(154): [ 90 104 145 163 113 107 141 142 105 116 175 125  98 133 128 102 164 169
  99 105  85 194 163  89 128 132 105 152 107 117 141 113  94 125 147  93
  95 140 107 147 100 124]
(126): [113 178  92  71  55  60 142 126 101 114  71  45 145 124 115 119  76 111
 181  71 131 102  84  85 107 159 156 114  63  75  83  66 152 143 146  68
  40 142 151  94  99 107]
(151): [133  76 117 105  84  81 137 136 100 110 119  68 108 131 125 100 123 138
 144  85 108 148 119  84 111 152 123 136  74  92 104  85 117 145 154  84
  64 146 123 116 101 120]
(85): [103 152 143 164  89 103 138 145 131 118 157  63 154 117 117 128 162 123
 160  94 139 179 134  94 102 160 153 145  89 106 114 102 162 132 155  91
  91 144 162 145 132 115]
(45): [141 114 108  90 141 137 112 104 125 137  89 174 129 128 127 147  81 127
 114 147 125  71 117 154 147  99 121  99 157 134 135 138 114 116  97 145
 145 103 113 106 120 126]
(130): [152 180  90  63 116 120 117 113 134 130  62  79 151 131 131 133  78  87
 181 123 157  82  69 133 120 156 158 105 105 121  87 117 162 150 140 128
 116 134 156  87 137 131]
[145 145 103 113 106 120]
(45)
succ: [112]
[104]
[133  78]
(130)

(104): [136 178 179 172 171 168 164  95 116]
(41): [122 128 129 132 127 129 119 125 132]
(2): [185 122 132 150 108 177 197  94  83]
(95): [121 130 126 127 128 127 129 127 127]
(15): [185 122 132 129 132 119 132 127 125]
(26): [ 97 141 103 131 132 137 102 122 128]
step -1: [125]
[124]
step -1: [119]
[118]
gone (104): [168 164 178 179 116  95 171 136]
[172]
step -1: [129 132 119 132]
[128 131 118 131]
succ: [178]
[179]
[132 127 129 119 125 132]
(41)

(166): [189 143 177 147 145  72  92  63]
(170): [147 198 186 120 194  58 202  85]
(181): [147 198 186 120 194  58 180  85]
(52): [191  77 151  79  78  67 174 168]
(157): [ 56 180  98 183 182 175  94 160]
(96): [ 54 152 153  77 154 127 195 188]
(120): [188  75 152 189  75  73  66  68]
(102): [188  75 189  84  75  73  66  68]
(145): [ 72  88 182  70  88 196  87  55]
[147 145]
(166)
gone (157): [175 180  56  94 183 182  98]
[160]
gone (102): [ 84  68 189  75  73  66  75]
[188]

(27): [171 145 137 138]
(56): [138 122 155 147]
(158): [ 44 145 128  94]
(48): [ 84 125  80  68]
(156): [ 93 137 137 136]
(141): [115 161 137 143]
step -1: [122 155]
[121 154]
gone (156): [137  93 137]
[136]
succ: [161]
[137]
gone (27): [145 171 137]
[138]
succ: [122]
[155]

(44): [159 100 164 112  94  86 123  85 154 114 113]
(99): [159 100 164 112  94  86 123 161 154 119 116]
(132): [ 53 135 164 172 126 103  85 118 126 100 106]
(105): [159 100 164 112  94  86 114 161 154 119 113]
gone (44): [ 85 164 112 114  94 123 154 113 159 100]
[86]
succ: [53]
[135]
gone (105): [100  86 164 161 119 154 159 114  94 112]
[113]
step -1: [164 172 126]
[163 171 125]
[159 100 164 112  94  86 123 161 154 119 116]
(99)

(109): [151 122 166 110 130 121 131 135 103  91 147 125  85  97 155 139 141]
(65): [161  94 161 103 145 143 147 191 146 157  96 121 119 157 133  84 119]
(77): [107 154  99 160 134 137 120 135 143 162  93 124 165 155 106 130 126]
(67): [110 134 116  99 134 111 137 119 149 131 154 132 140 128 126  90 111]
(135): [ 95 106 178 113 119 119 140 108 141 124 179 125 119 139 175  95  88]
(116): [151 122 166 110 130 121 131 135 103  91 147 125  85  97 155 139 125]
(70): [ 94 161 121 191 145 161 147 143  96 157 103 146 119 157 133  84 119]
(5): [130  95 113 156 115 120 139 130 130 146 151 137 135 164 113 102 129]
(179): [ 97 157 152  99 132 115 117 105 182 112 192 113 143  98 160  82  91]
(21): [100  94 135  96 109 113 155 106 175 160 176 132 167 176 143  95  96]
step -1: [126]
[125]
[ 94 161 121 191 145 161 147 143  96 157 103 146]
(70)
gone (67): [140 119 111  90  99 154 134 111 126 131 134 116 128 137 132 149]
[110]
[ 94 161 121 191 145 161 147 143  96 157 103 146 119 157 133  84 119]
(70)
step +1: [110]
[111]
step +1: [137 120]
[138 121]

(129): [120 151 172 142 172  99]
(6): [143  83 129  68 129 111]
(58): [ 96 163  88  65  88 130]
(63): [140 145 129 130 129 141]
(18): [130 139 160  63 160 153]
(68): [143 165 148 179 148 164]
gone (6): [111 129  68 143 129]
[83]
[130 139]
(18)
succ: [120]
[151]
gone (68): [179 143 148 148 165]
[164]

(29): [128 129 129 129 130 130 129 132 132 134 134 135 161 140 142 143 147 151
 154 157 160 164 168 172 178 180 185 187 190 193 195 198 197 199 200 196
 197 195 191 189 185 182 179 173 172 166 162 159 157 151 149 146 143 140
 138 137 135 134 133 131 131]
(46): [195 196 197 199 130 198 197 195 193 192 188 184 179 177 173 169 165 162
 157 154 150 147 144 142 141 138 135 134 132 132 131 131 132 129 129 130
 129 128 129 197 129 157 182 173 166 172 159 179 162 128 127 128 129 127
 128 173 128 128 128 129 128]
(133): [128 128 128 128 129 128 128 128 129 127 127 129 128 129 128 129 129 128
 128 128 128 128 128 129 128 129 128 129 129 130 130 130 131 131 131 133
 133 135 136 137 140 141 144 146 150 154 157 161 165 168 172 176 181 183
 187 191 192 195 197 198 199]
(121): [128 129 129 129 130 130 129 132 132 134 134 135 137 140 142 143 147 151
 154 157 160 164 168 172 178 180 185 187 190 193 195 198 197 199 200 196
 197 195 191 189 185 182 179 173 172 166 162 159 157 151 149 146 143 140
 138 137 135 134 133 131 131]
gone (46): [128 179 144 173 195 165 184 173 129 195 134 128 129 128 132 129 138 162
 179 147 188 150 130 127 129 128 131 173 182 197 169 135 132 141 129 166
 157 129 198 172 128 142 129 132 128 131 159 162 130 127 154 197 192 128
 199 197 157 128 193 177]
[196]
succ: [188]
[184]
[128 129 129 129 130 130 129 132 132 134 134 135 137 140 142 143 147 151
 154 157 160 164 168 172 178 180 185 187 190 193 195 198 197 199 200 196
 197 195 191 189 185 182 179 173 172 166 162 159 157 151 149 146 143 140
 138 137 135 134 133 131 131]
(121)
[195 196 197 199 130 198 197 195 193 192 188 184 179 177 173 169 165 162
 157 154 150 147 144 142 141 138 135 134 132 132 131 131 132 129 129 130
 129 128 129 197 129 157 182 173 166 172 159 179 162 128 127 128 129 127
 128 173 128 128 128 129 128]
(46)
gone (133): [146 128 128 127 168 133 129 135 191 161 154 157 183 136 130 129 129 140
 150 130 128 128 130 129 129 198 181 131 128 197 172 128 128 128 129 144
 128 128 192 195 128 127 176 199 131 129 129 131 128 165 128 133 141 128
 129 187 128 128 128 129]
[137]
step -1: [197]
[196]
step -1: [127]
[126]

(169): [125  60 168 136 160  99 114  94 158]
(205): [128 131 147 119 156 120  98 157 118]
(17): [112 107 161  97 111 144 125 120 112]
(188): [130 117 101 121 137 152 112 145 135]
(79): [134  90 115  99 124 132 131  84 154]
(183): [128  90 132 154 120 146 108 124 123]
(71): [144 137 119 130 124 144 153 159 126]
(196): [139 131 122 125 131 150 164 148 121]
(20): [146 135 103 139 144 147 148 135 132]
(83): [146 135 103 139 144 147 163 128  93]
(201): [141 110 117 127 128 130 128 150 161]
succ: [134]
[90]
gone (196): [125 148 122 139 150 131 131 164]
[121]
gone (201): [117 128 141 128 161 110 150 130]
[127]
gone (79): [132  84 124  99 154  90 134 131]
[115]

(101): [118 160  71 176 173]
(75): [118 105 104 186 154]
(76): [118 160 176 173  71]
[173  71]
(76)
[176 173  71]
(76)
[118 160  71 176 173]
(101)
gone (75): [154 186 118 105]
[104]
[160 176 173  71]
(76)

(93): [147 147 119  58]
(174): [58 69 76 76]
(175): [149 119 147 116]
(39): [ 94 101  93 187]
(108): [ 95 187  97  98]
(80): [114  68  96 196]
(16): [184 159 127 143]
(66): [141 180 148 138]
succ: [94]
[101]
succ: [148]
[138]
[147 147 119]
(93)

(125): [162 109 102 187 115 103  93 122 110 151 150 112 122 135]
(113): [107 113  86  95 182 102 112 143 184 120  97 170 153 160]
(14): [112 132 176 123 131 144 152 120 134 109 143 129 116 105]
(60): [147 162 176 131 112 117 101 162 107 102 187 120 157 151]
(53): [180 122 104 160 110 144 142 154 110 114 112 114 158 161]
(163): [ 96 132 160  84 142 108 106 170 137 164 154 132 161 165]
(150): [155 144 100 142 115 103  93 122 110 151 150 112 122 135]
(123): [ 90  77  89  98 121 132 166 149 118 195  69 125 139 156]
(131): [147 172 176 131 112 117 101 152 107 102 187 120 157 151]
(124): [147 172 176 131 112 117 101 162  95 135  94 106 162 157]
gone (150): [122 103 155 135 115  93 151 100 142 122 144 110 112]
[150]
succ: [96]
[132]
step -1: [ 69 125 139]
[ 68 124 138]
[152 107 102 187]
(131)
[155 144 100 142 115 103  93 122 110 151 150 112 122 135]
(150)

(22): [113 150 102  68]
(9): [117 127 215  97]
(86): [107 101 146 132]
step +1: [117 127 215]
[118 128 216]
step +1: [146]
[147]
step -1: [146]
[145]
succ: [101]
[146]

(8): [130 106 125 135 144  58 166 196 155  80 125 181 100 109  62  93 121]
(51): [130 106 125 135 144  58 166 196 155 118 132 141 155 193 142 179 117]
(72): [130 106 125 135 144  58 166 186 155 118 132 141 155 193  41 179 117]
succ: [62]
[93]
[130 106 125 135 144  58 166 196 155  80 125]
(8)

(94): [151 136 137 149 197 133 138 139 139 135 142 144 160 146 156 138 159 139
 125 147 133]
(89): [147 137 148 145 171 140 140 135 143 143 140 147 143 137 155 150 145 140
 117 142 139]
(59): [149 145 137 149 146 144 142 146 145 148 131 141 141 136 146 140 143 142
 134 140 135]
(55): [144 176 138 148 133 137 148 177 134 139 139 141 135 145 136 144 135 148
 123 138 168]
(13): [151 136 137 149 197 133 138 139 139 135 160 160 149 164 160 143 149 138
 134 138 137]
(149): [141 144 140 144 136 141 142 147 142 139 138 139 151 137 139 141 138 142
 125 142 146]
gone (55): [148 137 148 168 138 133 139 141 139 144 144 145 135 123 148 134 135 136
 138 176]
[177]
gone (94): [137 125 144 138 147 197 160 146 142 149 138 136 135 133 139 151 156 139
 139 133]
[159]
succ: [131]
[141]
gone (59): [135 142 134 145 146 149 145 131 141 140 142 149 143 140 146 141 144 136
 146 148]
[137]
step +1: [139 138 139]
[140 139 140]
gone (55): [168 139 134 177 136 123 135 145 138 148 148 176 139 144 144 133 138 148
 135 141]
[137]

(11): [142 117  96 141 149 153 119 114 120 133 123  82 172 147 169  81 156 140
 127 157 140 154 111 149 121  85 145 137 147  89 132]
(88): [151 156 165 161 112 121 164 132 156 130 143 105 121 139 156 145 109 132
 103 145 144  76 132 123  81  90 120 160 134  93 145]
(57): [146 127  84 144 141 121 114 119 127 140 120  79 184 121 156 109 159 133
 137 128 162 157  92 131 131  72 149 133 144 106 134]
(197): [134 158 160 155 109 108 165 125 135 149 151 112 123 117 155 154 117 138
 109 151 136  80 143 106  88  88 107 166 146 103 161]
(152): [182 120  87 119 144 122 109  87 112 148 146  75 168 105 147 133 153 104
 125 121 121 121 123 102 140 111  94 152 159 134 133]
(74): [125 138 135 134 105  79 157 114 108 163 146  93 148 107 151 165 122 135
 125 131 120 119 168 115 108 106 103 180 169 134 156]
(190): [160 151 150 176 117 110 133 117 167 105 120 103 109 133 158 149 131 134
 114 136 125  76 118 100  76 108 128 130  92  98 139]
(187): [111 120 111 147 138 134 112  91 103 135 109  98 138 148 175  86 164 155
 129 190 101 145 138 121  93 125 143 112 114 108 137]
(134): [116 117 107 136 145 131 105 111 101 148  98  97 160 145 161  88 161 157
 122 166 145 154 115 144 104  83 155 118 139  93 141]
(189): [190 134 103 144 128 113 123 109 156 129 135  59 171 145 152 135 130  92
 122 110 150 129  94 127 116 119 137 134 130 139  95]
(112): [116 117 107 136 145 131 105 111 101 148  98  97 149 145 161  88 161 157
 122 166 145 154 115 144 104  83 155 118 139  93 141]
(19): [154 168 155 153 115 122 141 112 150 149 138 106 119 143 150 138 119 113
  99 169 152  76  97  99  70 118 131 109 104 129 119]
step -1: [103]
[102]
[151 156 165 161 112 121 164 132 156 130 143 105 121 139 156 145 109 132
 103 145 144  76 132 123  81  90 120 160 134  93 145]
(88)
step +1: [130]
[131]

(54): [127 130 128  78  66 130 128 127 128]
(12): [ 75 176 137 114  61  86 151  56 192]
(91): [133 182 135  78  66 189  94 126  84]
step -1: [ 75 176]
[ 74 175]
[133 182 135  78  66 189  94 126  84]
(91)
step -1: [176 137 114  61]
[175 136 113  60]
succ: [126]
[84]
step -1: [78]
[77]
step -1: [130]
[129]

(28): [133 144 145 127]
(36): [ 69 102 145 168]
(43): [133 108 109  59]
succ: [109]
[59]
step +1: [144 145]
[145 146]
succ: [144]
[145]
gone (28): [127 145 133]
[144]

(61): [188 129  92 122]
(97): [131 140 115 133]
(136): [152 109 108 126]
(92): [168 147 131 117]
(34): [115 211 116 138]
step +1: [140]
[141]
gone (136): [126 152 109]
[108]

(35): [126  76 136 167 105 111]
(50): [ 72 126  95  96 145 149]
(117): [163 152 173 142 158 105]
(184): [176 144 161 151 157 153]
(47): [129  81 123 162  94 122]
(171): [192 133 121 162 103  99]
(137): [111 126 128  96 136 145]
(193): [173 142 163 152 158 155]
(177): [129  81 123 168 101 102]
(128): [ 77 129 133  97 150 153]
[150 153]
(128)
[111 126 128  96 136 145]
(137)
[126  95  96]
(50)
[173 142 163 152 158]
(193)
gone (50): [149 145 126  72  95]
[96]
gone (47): [ 94 162  81 122 129]
[123]
step -1: [ 72 126  95  96]
[ 71 125  94  95]

(100): [125 162 131 135 136  73 163]
(144): [ 91 179 116 156 110 123  62]
(138): [109 143 157  49 155 117 150]
(64): [173  76 128 155 125 124 158]
(23): [162  73 131 135 113 129 165]
(139): [162  73 131 135 154 125 116]
succ: [129]
[165]
succ: [136]
[73]
gone (64): [ 76 125 173 128 158 155]
[124]
[162  73 131 135 154 125]
(139)

(3): [111 131 116 151]
(81): [130 172 129  76]
(114): [ 62 139 151 112]
(32): [112 110 101 180]
succ: [129]
[76]
succ: [131]
[116]

(87): [170 137 160 133 141 127 156 134 135 139 182 129 132 142 135 133 145 169
 123 126 172 163 115 126]
(103): [136 137 131 154 137 130 142 147 129 111 126 119 137 159 146 125 149 156
 125 131 176 153 119 136]
(143): [136 137 131 154 137 130 142 147 129 111 126 119 132 145 163 113 145 135
 124 136 198 143 130 157]
(110): [146 169 131 154 137 130 142 147 129 111 126 119 132 145 163 113 145 135
 127 135 168 133 128 134]
(90): [150 141 132 134 165 133 149 155 135 144 144 125 128 135 145 117 144 140
 122 133 181 147 123 154]
(78): [190 130 189 139 137 131 170 137 129 120 180 123 151 156 132 126 155 173
 124 130 150 157 115 133]
(160): [150 141 147 134 165 133 149 155 135 144 144 125 128 135 145 126 154 140
 122 133 181 147 123 154]
gone (110): [130 169 119 137 146 135 126 134 111 113 163 168 145 131 147 129 128 133
 132 142 135 145 154]
[127]
gone (78): [130 156 137 130 151 137 123 132 189 139 124 131 180 150 126 155 129 133
 157 120 170 173 115]
[190]
[145 169]
(87)
step +1: [144 125]
[145 126]

(98): [160  73 116 140 131  82 193 168  90 119]
(4): [125 204 120  95 184 175 139 181 124 162]
(24): [148  63 157  96 179  90  90  69 125 105]
(107): [ 66 117 143 137  78 154  51 124 138 168]
(146): [177 116 101 123 180 129 186  80 176 102]
step -1: [123 180 129 186]
[122 179 128 185]
gone (4): [162 139 120  95 124 175 181 204 184]
[125]
succ: [180]
[129]

(180): [ 87 120 100 149 120  93 108 148 137 132 138 123 129 138 107 103 116 124
 123 131 136 115]
(25): [ 98 129  77 119  80 124 128 135  62 134 171 140 101 159 106 163 157 121
  99 138 120 124]
(31): [178 106 206 198 115 109 107 142 115 118 119 119 103 147  77 109  99 116
 156 149 137 146]
(182): [157 163 126  92  84 111 120 108 110 161 118 129 113 131 189 142 101 186
 175 106 110 158]
(111): [136 149 127 157  82 157 154 103 130 104 121 150 107 137 147 126 172  75
 135 120 158 118]
(164): [103 159 135 120 151 136 180 123 113 107 126  91 149  93  81 136 175 121
 121 128 132 154]
(186): [112 116 120 142 147 152  82 127 180 109 128 156 143 138 159 118 155 131
 119  93 148 122]
(127): [107 115 140 139 137 130  89 125  97 154 139 142 118 123 165 149 121 104
 121 128 171 112]
(168): [136 160 115 136 160 113 145 140 120 144  90 115 122 177 141 129 115 112
  92 103 158  87]
(84): [124 146 144 115 117 123 118 129 128 115 122 130 102 104 118 120 132 142
 142 140 105 121]
gone (84): [144 118 120 130 129 122 102 118 142 115 132 115 123 128 146 140 124 105
 142 104 121]
[117]
[142 118 123 165 149 121 104 121 128 171 112]
(127)
succ: [161]
[118]
[107 126  91 149]
(164)

(140): [134 145  87 122 100]
(185): [120 133  94 128  88]
(167): [196 189  71 101 166]
(155): [148 153  89 118 118]
(172): [181 188  43 104 122]
(38): [108 127  91 132  69]
(33): [119 157  98 116 138]
(49): [197 177 109 104 201]
(37): [106 121 109 133  83]
gone (33): [138 157 116  98]
[119]
gone (185): [ 94 133 120 128]
[88]
succ: [101]
[166]

(40): [130 127 125 134 128 124]
(69): [126 125 137 215 123 118]
(7): [ 74 139  72 146 120  44]
[127 125 134]
(40)
gone (40): [125 127 134 124 130]
[128]
[126 125 137 215]
(69)

(82): [135 121 105  78 114 126  93 132 113 118 142 147 119 109 135 135  71 129
  99 128 108 149  98  99]
(106): [135 121 105  78 114 126  93 132 113 136 142 153 119 109 135 135  71 200
  99  70 128 137 113  99]
(30): [179 151 154  90 105 105 146 124 138 125 121 142 107 129 120 171 153 119
 133 114 162 157 124 131]
succ: [136]
[142]
gone (82): [ 99 149 135 132  93  71 114 126 135 105 113 142 129 118 147  98 121  78
 108  99 135 109 119]
[128]
step -1: [105 146 124]
[104 145 123]
[ 99 128 108]
(82)
succ: [120]
[171]

(119): [158 135 139 151 176 118 156 117  64]
(178): [135 119 142 155 142 158  79 140 160]
(62): [167 114 148 143 166 153 102 160 151]
(122): [131 109 162 170 144 154  89 135 128]
(115): [111 138 150  96 136 200 137 132 115]
(176): [ 91 192 199 106 115 131 115  55 126]
(142): [ 76 171 152 121 112 136 119 123 143]
(118): [101 149 115 108 106 123 151 136  84]
(153): [107  76  82 134 103 111 126 101 105]
succ: [55]
[126]
gone (119): [139 156 176 135 151 117 118 158]
[64]
succ: [108]
[106]

